Each path below is one point turned by a fixed rotation once a step. After each direction that follows a path, write how fast that rotation turns it, in deg/step (0 if it stays still).
Each turn is a multiple of 5 degrees from 10 to 175, or 0.
Each row of a path follows its step; steps can be skipped.

step 2: [ -4  24  15  11 -15   1 -20 -36  -1 -16   8  26  11  -7  -8  -4 -32   0
   4   5  19 -18  18   1   3 -38  10   5  22  34  20 -16   7  16  20  -8
   0  -7  -9 -11 -47  32 -11 -13   4  25 -43  25  37 -32  20  -7  14 -11
  -3  -8 -30   8  13  -2   0  20 -32 -19   0  16  12  25]
step 3: [  9  20  24  22  19  23  13 -22  12  -4  20  18 -13  -2  11 -17  16  23
  14 -11  38   9   8 -19   4   7 -10  42  31  18  -6   0   9   1   3 -16
  20 -19  20 -45 -50   5  29 -20  15   0   5   7  31 -22 -17  17  23 -26
   9   5   1 -23 -12 -22 -23 -18  -6   5  17   4  22 -17]
step 5: [-18   1 -12 -17 -12 -20   7   9  21   4  -2  30  48  -7   1  -9  25  18
  -2 -11 -20 -11 -12 -37 -24 -21 -36   8  46  18  11  13  17  -3  -6  -3
  15 -21  31  12 -29  -1  -5   9  31  18  11 -11  29 -39  17   7   1  11
  15  15 -24  -7   1  -6  23 -13  -4 -25 -11 -15 -25 -31]
step 11: [-25   4  33  -3  -3  -1   8  15   4   1  -7   5  35  11   2 -22 -19   2
  16 -24  25  10  14 -22   7 -29  28  20  11   3  32  23   7 -21  11   8
 -14  -5  13 -11 -42   9   2  16  -5 -15  25  47  11 -20  -4 -21  -5  -4
  -4 -12 -33  -8 -40 -14  -2 -18 -45 -15  13 -42  -5  -5]
step 12: [  7  31  -5 -19  15  50 -16 -10   8  -5 -19  -5 -21  -2  25  -3  -1  -2
  10 -22  27 -15  27  15   5 -40  12   3  38  37   0 -14   8 -19  40  12
   4   9  20   4  -4  -9  32   6  -8  -4 -32  23  -4 -37 -23  -4 -12  -2
   6   4 -32 -27 -10  19  11 -16 -25  -9  19 -11  19  -7]
step 13: [-28  14   3   8 -10  12 -11 -14  21 -16  21  24  32 -15   0 -24 -10  17
  21   9   4   3  36 -10   8 -25  14  10  29  10 -22   6   9  24 -11 -21
   6  13   7  17 -37  30  -4 -19  -3   9 -28  -6   5 -26 -22  23  10  17
  -4 -32 -20 -40  22  17  23 -17  -2   2  19  -1  34 -42]
step 15: [-16   1  -5 -20   4   4 -33 -31 -11   7  10  21  17  10  11  -8  21  -3
  -6  -8  -2 -37   5 -13   4   0 -36  15  35 -17 -26   3  -2   5 -14  18
  49  10  -7 -21 -27  -3  22 -18  25   1 -40  14  18 -14   2   9  23  10
  15   4 -12   0 -50 -17 -29 -31   1 -21 -19   8  -1 -26]
step 16: [ 11  -4  11 -23   1   9  18 -15 -19 -14 -26  14  -1  12 -24   0   8  22
   0  19 -21 -17  10 -11 -11 -11  18  20  28 -18  12  32  -3   2  -9  -3
  -3  -9  21  21 -17 -14  -6 -22   9   7  11 -12  25 -38 -24  44  16   3
   7  22 -30  14 -24 -28   5 -26   4 -16 -59 -32  11 -35]
Speeds:
[-8 -3  4  4  2 -6 10  3 -6 -1  3  7 -2 -6 -9 -7  2 -5 -1  6 -5 -4 -4 -1
  5  2  7  1  4  0  0  0  2  0  4 -2 -6  7  5  1  5  4  0 -7  1 -7  4  2
 -9  5 -2  6 -1  1  2  0 -6 -5  2 -5  2 -3 12  2  1  1 12  3] => 115
[ -1   1   1   5   8   7   5 -10  -8  -3  -3  -5  -5   2   6   4   6  -1
   3  -4   2  -4  -6  -3   1   0  -3   3   1 -12  -1  11  -1  -3  -1   7
  -2   0  -7   2   0  -7   1   8   5 -12  -2   4   1  -3  -2   6  -2   0
   1  -1  -6  -5   1  -5   2   0  -7   9   2  -4   4   4] => 90
[ -3   2  -2   1  -2  -1   0   3   1   5  -5  -1  -2   4   0   7   8  -9
  -8   9  -4  -2  -4  -1  -1  -5   2   0  10  -6   0   2 -10   3  -1  -1
  -2  -3  -3   5   3  -4  -3  -8   5  -2   6   1   2   7  -4  -3   5   1
  -4   6   9   5   7  -7   3  -9  -3  -4   0   4  -9  -6] => 35
[  2   1   0   6   2   7   4  -5   3  -8   0  -2  -5   5   1   0  -2  -1
  -6   0  10   1   1  -5  -7  -2   2   5  -1  -3   1  -2  -5   0   4  -3
   4  -4  -1   4   2   8   4   1  -7  10   0   2  -8   3   3   2   8 -10
  -2  -9  -6  -2  13   8   3  -8   1  -2   1   6   2   2] => 70
[  1  -3  -4  -6   0   3  -6   0  -5  -3   2  -1   2  -3  -2  -1  -6  -2
   0   7   7   1  14  -5   5  -3  -7  -6   2  -6   1   6  -7   0   0  -3
  -5  10   0   8  -3  -3   2   0  -8  -4  -7   0  -6   7 -12   2   3   0
   2  -3   1   3  -9   2  -3  -6   0  -4  -2  -5   1  -2] => 20

step 0: [ 12 -23 -28  -6   4  24 -12 -24 -14  -2  10   7 -13   9 -15  -3 -15  14
  14  17  11 -13  34  26  14  -9   2 -36 -18   1  44   6 -24   8 -17 -10
 -42 -36   7  30   7   4  -4  22 -22   8  -5  12  -8  13 -18  -9  41   6
 -18   6 -30 -12   3   5 -14  11  53  -1   6 -12  -8  18]
step 1: [ 33 -10  29  -1  -4  23   1 -10  30 -13  22  -7   1 -10 -20  -1  12  -6
   6  -6  -1   7  18  -5  17  -4 -10 -23   9   4  22 -14  -1  16  -5 -24
 -31   6  18  -2 -14  -3   3  -5 -26 -15 -21   0  31  -7  47  21 -21 -17
 -38 -35  23 -26  18   6 -10   0 -32 -61  16   0  -7   4]
step 4: [-21 -10   8   5 -24  17  -9 -35 -28 -31  -8  -2 -31 -19  -9  43   6  -6
  22 -21   5 -10  37 -18  -7 -16  19 -13  12  13 -10  -7  -5 -26  25 -45
   7 -10 -14   9 -14  -6  45  28   1  11 -27  18 -25   6  14  -4  -1 -22
   0   4 -27  -7  -8   7  36  12   5 -33   1 -13   6   1]
step 8: [-42   0   6 -13   4  -5  16 -25  24 -12  13   7 -32 -11  11 -10  16 -33
  15  36   2   5   0  -3 -25   5 -18 -25  -8  37  14 -31  -1  14  45  11
 -21  -9  20   1   1 -26   8 -10   4   6   9  19 -18 -11 -11  -2  -5  26
 -15  19   5   8  11   6   2  35   2 -56 -13  28  -4 -15]
step 9: [  3   0  -9 -35  18  12  29   5  -5  -5  31  15  -8   5  13  21   0 -31
   0   6  -3   6  29 -14  41 -14  14   2 -13   1 -25  21  11 -20  19 -19
   5  20 -23   7 -47  17  18  21  35 -14 -25  -7  -2  18  21  14   7   2
 -21 -26 -15   8  -2  31  20  25  28  -4 -15  14 -13 -37]
step 13: [-12 -20 -29  -3   4  22  24 -28  12   2  -3  -6 -14  15  27  20 -21  -8
   3  25  19   5   2  30  15 -11  22 -15  -6 -19  23 -11 -34  17  -3   5
 -45   3 -30  11 -10  -9 -25  -1   4  16  14  16 -26  10  12 -33   5   9
 -41 -28  26   2   9  31 -25  30   0 -29 -15  18  16  -3]
step 15: [ -2 -37 -40  -8 -14 -10   4 -23  -1 -13  17 -14  18   1   9  17 -11 -13
  20 -27 -10  15  18   3  -8 -28  23 -22 -33 -10  18  -4 -12  -2  34  14
  34  -2 -26   1 -16  -6   5 -37  23  32   2  23  18 -11 -19  14   8 -30
  -9 -18  17  17 -18 -10  -5  19  31 -19 -28  11  27   5]
step 16: [ 24  -6   6 -22  30  17  28 -53   2 -25  -3 -28  26  11 -22   8  39  15
  28 -17  27  17  -3  -7  -4  36   0   8   3  40   2  -6 -15   7 -10   6
  -4  -6  22 -11 -33  19   4  17  -2  35  -1  -7  -7  25 -10 -23  23 -11
 -24  -4 -16  13   3  28  25   7  -8   6 -14   0  24  -4]
Speeds:
[ -4   6  -7   2  13 -11  -8   1   1  -4   1   3   6   3   4  -8  -1   3
   0  -2   6  -6   1  -5   8  -2  -2  -2   5   7   4  -1   4   5   3  -1
   0   6  -6   6   6   6  -1   7   0  -1   0   4  -4   1  -3  -5  -4  -2
   2  -8   9  -5   6  -3  -2   7  -6  -5   4   1  -1   2] => 65
[  3   0   1   0   5   3   6  -5   2  -3  11  -2   3   3  -2   4  -3   3
  -2  -7   1  -6  -2  -5   5  -3  -4   1   2  -7   6   2  -4   2  -6 -10
  -5  -3 -14  -7   1   1  -4   4  -3   4  -1  -3   2   0 -15  -1   3   4
   5   2  -2  -5  -7   7   0  -2   1   2  -7   0  -1  -5] => 115
[ -7  -3  -5   7  -5   6  -1  -2   1   0   0  -8   1   4  -8  10   9   5
  -1  -2   7   7  -6 -10   6   8   6   4 -10  -2  -4  -5  -3  -1   2   3
  -6  -1   0   3   0  -2   0   5  -1  -7  -2  10   3   1  -1   3  -3   2
   9  -3   4  -1   4   3  -4   0  -2   0   5   1  -7   0] => 120
[ 10   6   4  -2   8  -2   4   3  -2  -1   0  -9   3   0  -6   4   5   5
  -7   3  -3  -2  -3   0   9   1   1  -3  -3  -5   4   2   2   0  -6   4
   3   8   2   4  -6  -2   3 -13   1   1  -1 -11  -4   0   0   6   0   1
  -6  -7   2   3   4   5   3   0  -9   2   7   7  -3  -6] => 170
[  3  -6  -4 -10  -7   4   1   3  -2  -1  -1   4   1   1   4  -8   0   8
 -11  -1   4   0   2   6  -2   6   7  -1   5  -1  -4   8  -5  -2  -6   7
  -5  -2  -1   2  -4  -2  -4   8   5  -1  -1   3  -1   1  -6  -2  10   1
   4  -3   0  -1   3   6  10   3  -6  -4   8  -2   9  -2] => 110

step 1: [ 29  17   8 -49 -29 -29  41   7  19 -12 -15  14  33  17  -3  -1  -3  17
 -13   8  19  -5  23 -16  11 -23  -3  15   2   5   0  -2  16  -9  -4   5
  -9 -12 -12  14 -23   0  36 -11 -15 -27   2  18  -4   8  30  19  30  25
   5   0  -2   3  16  21  24  18 -32  23 -31  -8   5  49]
step 2: [-15  41   4 -21  -5  41   5  -8 -10  -2  -2 -21 -28  15 -33   6 -49 -42
 -13  21   4 -21  21  -8   5 -13  25  -6  -2 -24  15   0 -23   3  -1   5
   6   5   9  11   9 -20  10  20 -18   0  31 -10   5  27  57   3  20  23
  13  -9 -14   4   3  -2 -24  -3  16  24 -22  -4  21  30]
step 9: [ 13  -6   7  15 -27  -6  30  -2   1 -39   1  27  -7 -11  -7   5  -1  29
   3  -6 -17  -4 -36 -35  10   8 -20  -6  20 -10 -13  18 -23  -8  30  35
  25 -17   6  15   5  25  -7 -13 -19  19  33  16  30 -12  23  42  28  -7
  36 -43   9  14  21  -8 -15   9   1 -15  -1  10   3  18]
step 10: [  0  23  31   0 -34   0  22 -18   9   1 -21 -23 -15 -39 -23  -2  -6  26
  13   2 -17 -32 -15 -18   2 -17   8 -20   2  13  15 -30 -29  -6  17  12
 -10  41 -18  33  11  12 -18   8  -7   9 -34 -27  -5 -17  20  30  13  43
  30   7 -10 -40 -20  -4  10   2   7  -6   5 -13   3  -4]
step 11: [  9  15 -12 -47  -3  22  19  -5  34   8  43  21   3   9  14  17  38  11
   7 -21 -30   6  15 -18 -11 -12   1 -13  -5  -1  -8  12 -29   8  35  41
  -6  30   2  13   1  11   9  45 -24  31 -13  18   1  11   1  21   0   5
  17 -11 -12 -16   0  -8  -8  -1   0  10 -44  18   3 -30]
step 14: [-15  -1 -13 -27  26  28 -17 -21 -11  14  20  10 -49  38  11 -10 -21   8
  11 -50   4  -2 -21   9  26  -2  -5 -33 -12  -4  11  -8  -4 -13 -17 -10
  17 -15   1  13  11  28  -3  -6   0  -8  11  21  36 -15  20  45  15   5
  18  17   2  29  25  18 -19 -14   5   7 -24  10 -12 -29]
step 15: [ -8 -16  20 -14 -15  -5  37 -16   9 -14  -6   6  24 -12  18   9   2  31
 -23  -4   1 -47 -19   4 -37  -9 -15 -17  36  26  29 -11   2 -12 -44 -26
  25  -8  -4  20  18   8 -20  -6  26  -2  21  22  29 -24  34  23 -18 -15
   0  10  -5 -17  34   0  10 -16  -7  -5 -17 -11 -20   0]
step 17: [-45  16 -18 -52  12  28  40 -36 -19 -24  -5  -5   1 -10  32  22   4  23
 -10   2  -4  14   0 -25  -1 -17 -10 -23  37  13 -11  -6   6  36  -4  12
   9 -30 -10   9 -23   0   2   8 -33 -36  11 -12   5  11  -3  10  15  15
  -5 -13  -1 -16  18  18  12 -12  -5 -27 -22  24  -5   2]
Speeds:
[ -7   4 -11   1   2  -4  -9   1   1   1   5   3   1   5  -2   9  -2   2
   5  -3  11   0  -7  -6  -2   5   3   0  -1  -5   5  -1  -3   2  -3   1
   1  -3   8   4  -4  -4   5   5   2  -3   3  -1   1  -1   9   0  -3   5
  -4  -3   0  11  -9   0  10  -1  -1   6   5   0   0  10] => 65
[ -3   5   4   3   4  13   2  -1  -6   1  -5  -5  -4   0  -3  -9   5   7
   2   1  -1  -8  -5  -2  11   0  -2   5  -4   3   4   3   6   2   3   9
   3  -5   6   1  -6  -8   9  -2   4   5  -5  -5   4   5   1   4  -3   4
   1  -1   2  -2   4   3   4 -10   0   4   6   1   6  -3] => 95
[  3  -1  -2   5 -11  -4  -3   4  -2  -7  -5   2  -1   4  -4  -5   0  -6
   0   2   3   0   8   1   9  -1  -6  -9   3  -4  -7   1  -1   2  -1   5
   3   6   3  -9   8  -3   9   3   0  -4  -3  -6  -4   0   9  -3  -5   0
  -9  -3  -5  -3   6   3   0   4   1  -5   6   5   3   4] => 20
[  1 -10   4   0   5  -5  -6   2   3  -4  -1  -2   5  -1   6  -3  -3   4
  -6   4   8  -9  -3  -7   3  -1  -2   0   0 -10   2   1   9   3   6   8
  -1  -3 -14  11   1   4   5  -1   0  -1   5  -3   0  -3  -1   1  -1  -4
  -3   1   2   0   7  -2   5   2  -1  -6  -3  -5  -6   3] => 130
